Named moves, each a turn or a mirror, and the order they were made in; the first pair answered
move k_954:
-14  27  5  4  -12  3  -30  -22  -10  -5  -31  -3  10  4  6  13  -23  12 => -11  -16  -7  15  17  37  -8  3  -15  -3  -6  9  -21  19  11  -2  29  2
-2  0  18  39  14  -26  6  -28  -9  -3  -12  -20  17  4  3  5  2  -21 => -2  -12  15  45  24  -16  9  -20  -8  0  -3  -14  7  8  2  1  18  -22
-9  34  -29  4  -13  -36  3  -6  6  -12  -9  6  12  5  2  10  -11  1 => -12  2  -35  12  8  -8  17  16  3  -7  14  16  -8  13  2  -4  30  -6
25  -10  14  8  -12  -12  21  -12  16  13  -1  -39  16  -34  -29  -17  -14  -10 => 22  -27  11  13  2  2  29  2  13  18  8  -33  1  -26  -29  -24  8  -14
move k_380:
-1  0  2  24  19  -5  2  7  0  -3  -6  -9  -8  2  1  0  11  -15 => -1  22  3  2  7  -6  -15  -4  -3  -4  -14  -5  6  -5  -1  7  -22  6
11  -12  -3  9  2  -1  4  -5  -11  20  9  -13  -4  0  -1  -6  21  -11 => 3  12  -3  -3  5  6  -20  -12  -24  5  -7  7  -2  15  12  4  1  8
-4  7  9  23  2  -19  -2  -6  -1  -3  -5  -24  18  -12  -1  12  -11  -16 => -14  8  3  34  14  -12  -6  -7  -4  -12  -10  -16  8  2  6  14  -2  -15
move k_237:
-11  -9  -6  -16  -10  1  -13  12  -9  10  -1  -10  -25  17  7  -12  -8  -14 => -3  -4  -3  -17  -13  -1  -10  9  -10  11  -1  -11  -20  12  7  -10  -21  -9
10  1  22  -1  -15  -10  31  -12  15  22  0  -34  12  -26  -19  -12  -8  4 => 8  -15  17  18  1  1  39  -1  11  17  6  -31  -5  -12  -14  -18  24  -10
-21  25  32  -18  -1  8  5  -8  7  33  -12  -19  2  -21  -3  6  -16  0 => -27  1  23  8  19  21  17  4  6  27  -3  -10  -23  -3  3  -1  24  -19
move k_239:
2  30  13  36  18  -18  3  -4  2  -1  1  -4  -5  19  -1  -8  4  -52 => -5  28  7  35  23  -7  -5  -1  -2  -5  0  8  -11  28  9  -5  7  -47
12  -3  -22  -21  1  24  16  -7  0  20  15  -1  2  -8  0  -15  2  14 => 13  19  -13  -22  -8  7  6  -17  4  12  0  -3  15  -9  5  -10  -20  20
4  -2  5  5  -6  -3  12  -1  8  3  -4  -14  -2  -3  4  -2  -2  -11 => -3  8  2  3  -2  6  -2  -3  1  -8  -9  -3  -6  8  17  3  -6  -1
20  -9  -12  5  3  14  2  13  -4  6  10  22  -12  0  4  -18  25  -4 => 24  16  -1  10  -20  -25  1  -3  5  12  -6  1  10  -18  -5  -13  -11  -6
Then:
Between the rows of a pair lie 2 to 3 moves.
-8  17  9  8  -20  -35  2  -23  19  -6  -25  -7  17  -15  -1  18  -38  10 => 4  5  6  -21  -26  -14  6  -12  16  9  -8  -2  18  -28  -12  12  -42  31 -> k_954 then k_237
4  -37  -5  -7  18  28  8  18  -2  11  26  -3  -8  -4  -3  -12  24  4 => 3  -1  7  -38  -3  26  -17  4  -8  8  9  5  9  -7  0  2  -21  34 -> k_237 then k_239
0  -5  -14  -5  20  34  3  9  -8  -8  8  33  -6  12  2  -3  10  10 => -4  0  -13  14  23  23  0  7  -3  -16  -1  33  -9  19  9  -2  13  -3 -> k_954 then k_237
0  8  -16  18  14  31  -32  27  -40  -22  -31  29  -14  30  26  22  37  -6 => 7  -6  -17  -4  14  46  -26  34  -43  -12  -19  33  -13  23  15  17  40  7 -> k_237 then k_954
19  8  12  7  5  -26  19  -20  12  8  -1  -26  22  -4  -8  19  -10  -9 => 10  -14  2  21  31  2  21  -3  6  -3  9  0  -4  22  4  15  28  -15 -> k_237 then k_239 then k_239
17  8  3  -32  -24  7  -1  -2  2  7  4  -1  13  -9  -12  -3  -13  18 => 13  14  4  0  -29  -23  7  -12  11  3  -6  -20  18  -9  -10  0  -12  -1 -> k_237 then k_239
-18  43  11  -13  -21  4  -24  -8  -2  -6  -14  42  27  -2  30  14  -45  25 => 6  21  16  -30  -40  -3  6  -2  7  22  8  13  42  -37  -3  3  -47  22 -> k_237 then k_380
20  -11  9  4  -23  -35  33  -3  18  30  10  -47  17  -38  -33  -15  -7  -29 => 11  29  13  -30  -36  -28  -8  -17  4  18  -7  -25  30  -30  -15  2  -54  10 -> k_380 then k_380
-14  32  2  37  -9  -47  -6  -23  5  -16  -30  -5  4  4  22  16  -9  -18 => -25  21  -4  32  11  -18  -20  -13  -8  -29  -24  16  -13  30  36  14  11  -5 -> k_239 then k_239 then k_239
12  -29  -5  9  -7  -2  4  5  18  35  38  4  -3  -16  -12  -25  -1  8 => 15  -11  -1  -11  -18  -7  -13  -2  13  35  30  9  9  -16  -11  -16  -26  29 -> k_380 then k_380
-13  30  2  -18  -3  10  -22  -25  -6  -3  12  23  24  9  42  11  -27  18 => -22  13  -7  11  19  16  -17  -14  -6  -10  14  29  6  27  51  6  10  -3 -> k_380 then k_380
-26  20  1  40  5  -24  -9  -17  1  -25  -31  3  5  36  31  4  -4  -14 => -17  -29  -10  27  25  21  12  9  -7  -10  3  17  -21  35  24  -11  40  -9 -> k_954 then k_237 then k_954
12  10  -3  -13  -8  -1  5  5  18  15  19  -8  23  -2  -24  -3  -37  18 => 2  18  -3  28  -1  -27  7  1  29  1  8  -16  17  8  -14  1  -25  -10 -> k_380 then k_239
18  -19  0  9  -1  3  34  14  18  14  6  -14  -12  -46  -2  -9  10  -9 => 13  -17  -1  26  4  -5  33  9  19  6  -1  -14  -15  -44  2  -8  15  -18 -> k_954 then k_237
-13  -1  -3  33  21  -6  7  -14  -18  -21  -10  10  -21  33  44  -2  40  -29 => 9  -21  4  34  6  -24  41  -12  0  3  9  -21  -11  1  16  -16  44  -45 -> k_380 then k_380
-1  -15  -12  23  16  2  9  8  6  -2  -1  -6  -7  5  3  -3  34  -19 => 4  -24  -10  0  13  21  16  12  7  11  15  0  -5  -5  -6  -8  34  -5 -> k_237 then k_954
20  -7  -16  9  7  4  30  7  16  9  -6  -24  -3  -21  -31  1  20  2 => 11  -10  -23  3  24  30  18  17  3  -5  -9  4  -18  1  -12  3  35  12 -> k_239 then k_239
9  13  10  -32  -11  23  -2  12  -20  -1  3  -12  33  -21  -4  6  -29  28 => 6  23  11  -2  -13  -13  3  2  -11  -11  -12  -33  39  -24  -2  8  -31  0 -> k_380 then k_954
